Turns, then the turns between two rows, first turn first; the first pair answered
turn Q_431:
[ 20  13  10 -20   8  22 -14  11   5   2   9   6  -5 -11   0 -19 -20   2
  -5 -34  16  12 -12 -13   0 -24] -> [ -3   0 -11  48  24   4  12  28  12   8  -1  -2  14  -3   0  -9   3   6
 -19  -7  -5  -2   9 -11 -16   0]
[ 26 -11  13 -15  11  -2 -22   9 -21  -3  -8  -7   3  13 -17  -7 -11  15
   7 -13   6  10   1  -1 -12   3] -> [  6 -22  -6  28  14 -14 -11  13 -19  -4 -18  -5   4  22  -7   7   6   8
  -2   6  -9  -4   5   9  -7  18]
[-23   8 -10  23   0  13   1  11  28   6   6  -1   3  -5  19   8   6  -6
 -29  -3   5 -15   6 -10  12  -1] -> [-11  14   1 -14  -7  20 -10   4  24   4  12   3  -4  -9  17   4  -6  -6
 -22 -17  16  -7  -4 -13  17 -13]
turn Q_87:
[ -3  -7 -15 -11 -10 -26   7 -12 -13 -10   2  13  10  11  -2  13  14  -3
   9  16  -4   5  -2   6   5  11] -> [ 14  -2   2 -21   4 -23  -3   1 -14   4   8  -1  15   8 -12  -8   2   5
  11  -9   7  19   2  -1 -17  -1]
[-12   2  23  27  13 -12 -21  25  19  20   4 -15   5  -5   0  -6 -15   0
 -20  -7   1   4   9  -9 -23  -5] -> [-35  -5   2  32  -4 -16  -8   2  21  -3  -2   2  -2   1   8  19   0 -11
 -16  28 -18 -13   7  -2   2  11]
[-33  12  -8  46 -16  -6  16   3  18  -2   1   3  13  -6  13   2  21   2
 -11   4 -10 -10  32 -13   2  13] -> [-13  13   1   8 -19  -4  27 -17   9 -15   4  -3  26  -3  -8  -4  18  17
  12  19 -17  -3  38 -27 -19  20]
turn Q_331:
[  8   6   7   7  11   0   7   8   1   8   6  -7   3   7  -8  -1   0   3
  -6  18  -5 -15  13   4 -15  15] -> [  8  10   8  -6   1   9  13  -1   8  -2   8  -1   2   6  -7   3  -1   0
  -2  22  -7 -18  11  -4  -5  16]
[ 11  13  -8  24  11  24  23   2   2   5  18 -29   0  -2   2 -38 -15  30
  26  11 -13  18  17  -5 -12  -6] -> [  6  20 -11   6  -4  36  27 -12   9  -5  23 -21  -4  -9   7 -33 -19  23
  29  15 -12  14  13 -11   6  -8]
[-14 -15  -7  19   8 -14  -1   9   0   0  -3 -23  19   0   1  -8   9  24
  -3  -2   9   1   6   6 -10   5] -> [-13 -10  -7   2   1  -6  14  -6   4 -12   0 -20  22  -4  -4  -5   9  27
   6  10   6  -3   7  -5  -9  12]
[  5  19  33 -29 -15  -3  20 -21   0 -26  10   7   3   7  -8   2   1  14
  -9  37  -3  17 -21   1 -18  20] -> [ -3  25  32 -31 -25   6   4 -19   5 -25  14  15 -13   3  10   9  -2  -1
 -21  20   8  13 -31   8   8   9]
turn Q_626:
[ 15 -14   4 -22 -12  17 -19  -6  11   1   1 -13   1  -7 -15 -16   9  10
  11 -23   2  -8   5  -5  13  -6] -> [  8 -16  -4 -22 -20  15 -13 -17  10  -9  -3  -5  -3  -6 -11  -5  15   6
  13  -8  -8 -14   5  -2  24   1]
[-23  19  -2  23 -21   3 -12  25  -8  -8   8   5   6  -3  -9 -18 -13   1
  14   8 -10  -3 -10 -15 -16 -46] -> [-23  20  -3  17 -27   6 -11  18  -7 -13   7  11   0  -6  -4 -14 -13  -2
  13  11  -7  -4 -13 -15  -7 -48]
[-11 -12 -41  37 -11  -6  19 -14  -4  -6 -19   9  -6  14  -3  11   1   4
 -19  15  -5   7  11  17   4  15] -> [  3 -10 -31  46   9  -7   9   9  -6  13 -14  -8   2  13  -9  -8  -7  14
 -23  -9   6  20  15  13 -20   6]
turn Q_885:
[  1   1   6  11  15   2 -26  28   7  19   4  -6 -11  -3   9 -17 -10 -11
 -22 -40  16  11  -3  10  -1 -22] -> [  7  13  10  -6  15  20   2  16  21  11  12 -16   7 -17  -6 -28 -15   2
 -10 -29  15   7  11 -26 -15 -17]
[  5  -5   9 -16  12   1   4 -11 -12   6  -3  -5   2   3 -21 -12  -2   3
   4   0   4  -2   5 -23  -8   9] -> [-10 -13  -2  12  13  -8   7  -6 -11   7  -9  -4   1   8 -17  -4   9  -1
  -3  10  -4  -9   9 -14  -3  17]
[ -3  10  -8   1  26 -16  -7  10 -12  -4  16   6   7   3   1 -13   2  18
 -10 -17  -2  -8   5 -29 -20  -7] -> [ -9   8 -10  11  29 -20  -9  11 -12  -5  13   8   5   6   4  -8   4  16
 -11 -16  -5 -10   6 -24 -19  -5]
Pairs:
Between the rows of a pair lie two turns.
[ 13   9   6 -20  -8 -11   2  15  -1 -16  17 -14  -4   8  -7 -12  -2   4
  12 -16 -15  20 -15 -10  -5   6] -> [ -7   9  -8  -4 -21 -12   9   3   4 -28  14  -3 -11   9   5   6   9  -7
  10   3 -25   6 -16  -5  17  17]
Q_885, Q_431
[  6 -11   9   0   5 -11 -13  -4  -8 -10   8  -3   2   7 -12   3 -11  25
  10  26 -23  -1  10  -9 -13  -1] -> [  9   0  14 -19  -2   2 -16  -8   1 -13  13  -1  -1  -2 -10  -2 -20  22
  13  15 -14  -1   7 -19  -6 -10]
Q_626, Q_331
[ 15 -15  10  12  20 -26 -29  11 -24  10 -10 -14 -11  16  -9  -1   0  -1
   0 -15   9  16  -5  31 -15   0] -> [ 21  -8   8 -34  -1  -6   8 -28 -12 -24  -3  -9   2   6 -25   8  -1   6
  30  23  -4   9   5  -4 -14  17]
Q_331, Q_331
[-18   3  -7   0 -19  23  -8 -16  -6 -31  -2  17 -27 -14  33  24  13 -24
  -2   8  10  -5 -12   8  27   2] -> [ -7 -15  -3  47  22 -10 -17  19 -29  -3 -12  -6 -11   6  16   7  20  -6
 -10  -1   5   9   0  27 -24  10]
Q_331, Q_331
[-15  28   6  -2  21   2   2  13  11  13  12 -13  -7  19   0  -8  -6  -6
  -6 -20 -11  -8  23  25   6 -19] -> [-16  31   6  -7  17   2  -1  12  11  10  11 -13 -11  19   4  -9  -7  -8
  -7 -19  -9  -9  20  27  10 -20]
Q_431, Q_431
[ 20 -10  -4 -22   0  -2  12  12  -2 -16   0  -6  21  -2  -5 -19  17  22
  12  24  12 -13  25 -14 -15  16] -> [ 18 -19  -9  -4   5 -19   2  18 -15 -12  -7  -4  16   8  -3 -14  23  20
   6  26   6 -12  23   8 -18  17]
Q_885, Q_87
[ -3 -16  -6   5   2 -17 -16 -13 -10  -6  -7  11 -11  -2  -2   7  15 -10
  -4 -17  -6   2 -10  13  19   6] -> [  9 -12  -1 -17   1 -10   4 -28  -6 -17  -2   4   4  -8 -19  -1  12   3
  11  -2 -12   5   1  -8   2  13]
Q_87, Q_885
[-20   1  -1  30  -5  20  -8   5  27  19  -8   2 -30 -10  36  16   4 -19
 -35 -25  21 -23   0   5  42  -5] -> [ -3  13  12  22   9  38  24   8  44  22   3 -20   0 -26  10  -8  -5   6
 -26 -21  19 -19  21 -39   5   3]
Q_431, Q_885
[ 17  12   8 -12   0  23   1   1  -1   6   1  -5   6  -8  -9 -18  -2   3
   6 -20   5   6 -11 -10 -11  -8] -> [ -5  -1 -11  32   5   2  -5  14  -9  12 -10   4  -1   5   5  -3  13  -7
  -8 -15  -6  -4 -13  19   3   0]
Q_885, Q_885
[ -2 -12  -3   7  -7  23  42 -22  32 -18   9   0  21 -25  -5  17   2  -2
   2  40  -3 -13  26 -45   3  13] -> [ 12  -2  14 -34 -16  36  26 -25  30 -16  18   0  14 -32  -6   8 -14  -3
   8  16  15  -2  13 -48  11  -6]
Q_331, Q_87
[-25  -9  11   1   7  10 -16  15  19 -17  19  12  -7 -14  17   5   4 -10
   9   6  29  -8 -35  10  14   0] -> [ -4  -9  23 -26  11  14 -13  11  12 -17  23   5   3 -13  -2  -9  -5   2
  22   3  33   2 -32  -2  -9  -2]
Q_87, Q_87
[  0  -4   5   3   5 -17 -24  13 -14  10  -6  15 -24  15  13   7  -9 -11
  -6 -24   2   7 -10  39  17 -20] -> [ 18  17  20 -37  -2  17  -5   1   7   5  11   4 -11  -9  -1 -10 -24   1
   7 -29  12   8  -3  -8   4 -26]
Q_885, Q_331
[ 12  -4  -3 -23 -28  18 -11 -26  14 -16  15  12 -10 -30  11  26   7   0
   8   5   3  12  15 -10  37   5] -> [ 29  -2  13 -20 -11  17 -34  -2   8   8  18   0 -10 -29   8   5  -6   6
  -2 -30  20  28  13  -5  18 -12]
Q_87, Q_331
[ -5 -13  -4 -12  -7   1 -26   1   2   1  -1   3 -17   0   8  -3  -6  -5
   7 -17  14   3   3   8  21 -10] -> [ -6 -19 -10  -3  -3  -9 -26   3  -3   3  -6   2 -19   8   7  -1  -2  -4
   5 -14  10   5   4  15  16  -7]
Q_87, Q_331
[ -2   6 -14  13   8  -3  -1   8   7   8  -8  -7  -9  -8  17  12  11   3
  -8  -3  -7 -17  -4 -10   1   2] -> [  3   8 -12  -4   0  -4 -11  -1  -2   3  -8   0 -17  -5  21  15   8   0
  -4  -7  -3 -15 -12   1  10  -2]
Q_885, Q_626
[ 11 -10   5 -10   3  -9   6   6 -10 -11 -10   0  -5   0  -8  10  -3   5
  -3   4  17  29  20 -19  17 -17] -> [  2  -7  -2  -2   0  -4  13   4  -1 -15 -10   0  -4  -3  -4  15  -1   3
  -5  11  14  21  21 -24  23 -11]
Q_885, Q_331
[-19  -7  11  31   1  16 -14  30   5  15  -4 -16  -4  -5  -8  11   7  -1
 -10   2 -16  14  -1   0  14   2] -> [-16  -6  11  16  -3  19   7  12   6   1  -2 -18   8  -6 -20  10  10  11
   7  24 -26  12   9 -17   3  15]
Q_331, Q_331
[-11  -5  -3  15   0  -4  -1   3   7   7  -6   5  -9   4   6  -2   8  -8
  -8  -3   9  -3  -6  14  16   0] -> [ -5   0   1  -5  -8   5  -4  -4  10   1  -3   7 -14  -2   6  -3   2 -10
  -3  -6  14   0 -10  10  21  -6]
Q_885, Q_87
[-12 -12  -4  32  16 -15  -5  -1  -6   6   0  -6  18   6 -15 -13  -6   8
  -7   6  -9   7   0  16  -4   2] -> [ -3  -7   2  21  18  -7   1   0  -1   5   6 -12  23  -1 -23 -23 -12  16
  -2   3  -6  10   3   2 -12   1]
Q_331, Q_87
[ 10  10  12 -35  -5  18   2 -24  -8 -33  -9  -7   8  -5 -11 -13   8   4
   2 -15 -11  -1 -19 -12   6 -12] -> [  3   1   3 -14   0   8  19 -25  -8 -36 -11 -10  20   1 -17  -7  17  11
   4   5 -25  -7  -9 -13  -5   5]
Q_626, Q_431
[-52   4 -28  33   4   6  42   6  16  12  -3   1  -5  -4  22  14  17 -16
 -27  15  -1 -25   3 -12   7  11] -> [-14 -17  -5  16  26 -27  -8  30 -28  36 -12  -7 -13  23  12  -6   4  -9
 -23 -21  12   7 -14  32 -27  -9]
Q_885, Q_331
[-13  -9 -16   5  11 -25  14  -1   2   5   0   5  -3  40 -16   6   5  -3
  11  26 -10  -5   9  -2   5  -4] -> [ -4  -3  -7 -23   1 -18  -8  -4  -4   5   3  14 -20  40  -7   6  -6 -13
  12   5   5   4  -7   7  21 -22]
Q_431, Q_331
[ 24  -7   9 -42  -4  -6  12 -31 -21 -18   1  -3  15   1 -24  -9  -8  21
  28  16 -12  14  -1  -3 -18  15] -> [-12   1 -13  -5 -19   9  33 -36   7 -29   1   9  13 -13  -3  10   5   6
  14  36 -21 -12   3 -13  16  26]
Q_331, Q_885
[ 16   8  29 -14  10   9 -19  20  11  14  15  -7   2  11   8  -6  18  -5
  15  -1  -6  -8 -18 -11  15  -9] -> [ -3   7  17   4   7  10  -3  14  21   7  12  -2   7   7  13   7  27 -10
  11  18 -16 -20 -13 -16  24   2]
Q_885, Q_431
[ -9   7  30   8  28   4   6  19   7  15  15 -21  28 -23 -25 -20   2  27
   4  -4  -8  12  20 -40 -28  16] -> [ -9  15  33 -57 -12  17 -31 -10  -2  -6  19  10 -13 -22   0   0  -9  -1
   9 -21   8  14 -17 -15  30  -7]
Q_431, Q_431
[ -3  -8   2 -20  19 -38  -6  16 -19  -8 -31  -3  10  26   2  -5  12   7
  12  26 -27  15 -12  22 -20  -1] -> [  5   2  10 -52  11 -21   4   0 -10 -20 -24  -5  15  16  -6 -11   5  11
  25  26 -22  16 -10   0 -20  -3]
Q_431, Q_885
[  0  11  -6  10  -6  28   2  13  16   3   5  -8  -2  -6  -3  -3  -7   4
 -21 -13   6  -2   5  -4  -4  -6] -> [ -3   4  -6  23  -1  20  -4  20  10   8   1  -7  -3  -2  -2  -1  -2   4
 -24 -12   4  -3   4   6  -8  -5]
Q_331, Q_885
[-18 -13 -11  17  -5 -18  -6  16  -2   8 -20   1  -6   9  26   7  -3  -4
   9   0  -3  -8 -11  25   7  -4] -> [ -1 -12   0  11   7 -20  -8  26  -5  20 -17 -14   4   6  14 -10 -12   7
  11 -15   4   3  -4  16 -16 -10]
Q_331, Q_626
[ 15   9 -22   0   2   0  35  -4  11 -32 -20 -11  -4 -20  -1  21  -3  -3
   8   7 -15  22   7 -22  10   3] -> [  7  10 -21  18   4  -4   7  15  10 -15 -22  -7 -20 -18  16  22  -6 -17
 -10 -19  -3  24  -4   0  27 -15]
Q_331, Q_331
[  4   1   5 -23  -2 -10 -14  -6 -13  -7   2  -1  -2  10  -9   4  -5  -9
  19   1   5   6 -18  17   5  -5] -> [-15  -2 -12  12   5 -10  10  -5  -1 -10   2  -3   9   7  -7  14   8  -6
  13  25 -11  -9  -6   8   2  13]
Q_885, Q_885
[ -9 -21  -2  11 -19  14 -13   2  15   8   3 -17 -25  -7   9  13  -7  -8
 -12   0  -3  -1  -5  10  32   8] -> [  1 -32   0  27   1  -1  -6  11   4  17  -2 -32  -6   2 -11   1  -2   8
  -6  10 -14   6   7   8  -4  21]
Q_331, Q_331
[-41  -8  -1  31   9   8  16  -9  29  -2   6   0   8  -6  -6  18  13   6
 -11  28 -11 -32  -2   2   9  18] -> [-17 -24  13  20  23 -24 -30  11 -11  20  -4  -4  -4  19 -12   7   3   7
 -12  -3  -1  -7 -18  44  -9   3]
Q_885, Q_331
[-20 -10  -8  29  16 -13  11   8 -12   4  -9   3   0   3  11   8  10   2
 -20  13 -13  -7   8   8  15  17] -> [ -2 -17  -2  -2  15 -26   2  -4 -33  -2 -12   7  -3  16   1   9   6   6
  -4  16 -16   4   2  21   6  16]
Q_87, Q_885
[  4 -16  -9   2   5 -13  12 -13  -4 -15   0  14  -6  -9   0   5  12   1
   0  -5   6 -12  -7   8  12   2] -> [ 10 -15  -6   1  11 -13  19 -13  -2 -15   3   5   3  -9  -8  -1  11   9
   5  -1   5  -9   1  -2  -2   7]
Q_87, Q_885
[-12  -1   4 -16  29 -11   6   2  -6 -24   3  -1   2  13 -19 -16  -4  -3
 -13   7 -25 -12   0 -24 -17  24] -> [-28  -1  -5  -7  17 -10   1  -2  -2 -31  -1  13 -12  13   0  -3   2 -16
 -21   9 -27 -20  -8 -12   9  23]
Q_331, Q_885
[ 11  -6  20 -17 -13  10 -22 -17 -16  10   4   1  -5   4  24 -17  -5  -8
  19 -16  14  10  -7 -15  -2 -20] -> [-15  -7  -2  16 -17  15  10 -27   3  -3   3   5   9  -3  29   0  12  -9
  14  19  -6 -12   7 -29   6   2]
Q_885, Q_431
[ 19 -19  16 -11  -1 -33 -17   1 -18  14 -11 -11 -23  25 -21  -1 -15  10
   3  -7  -9   5 -19  14 -19  -8] -> [ 12 -12  15  14   2 -30 -21  17  -6  25  -9 -15 -24  19 -10  -5 -17   6
 -12 -21  -1   2 -16  14 -14 -15]
Q_331, Q_87
[-26  15 -11   3 -31  24   4 -13  20 -25   1  19 -19 -11  16  25  12 -26
 -13   7  -5 -25  -9 -13  56   2] -> [  1   5  -4   9   2  12  42  -8  16 -20   5 -12  27  -6 -31  -2  12  12
   7  30 -24 -13  24 -45 -16  28]
Q_87, Q_431
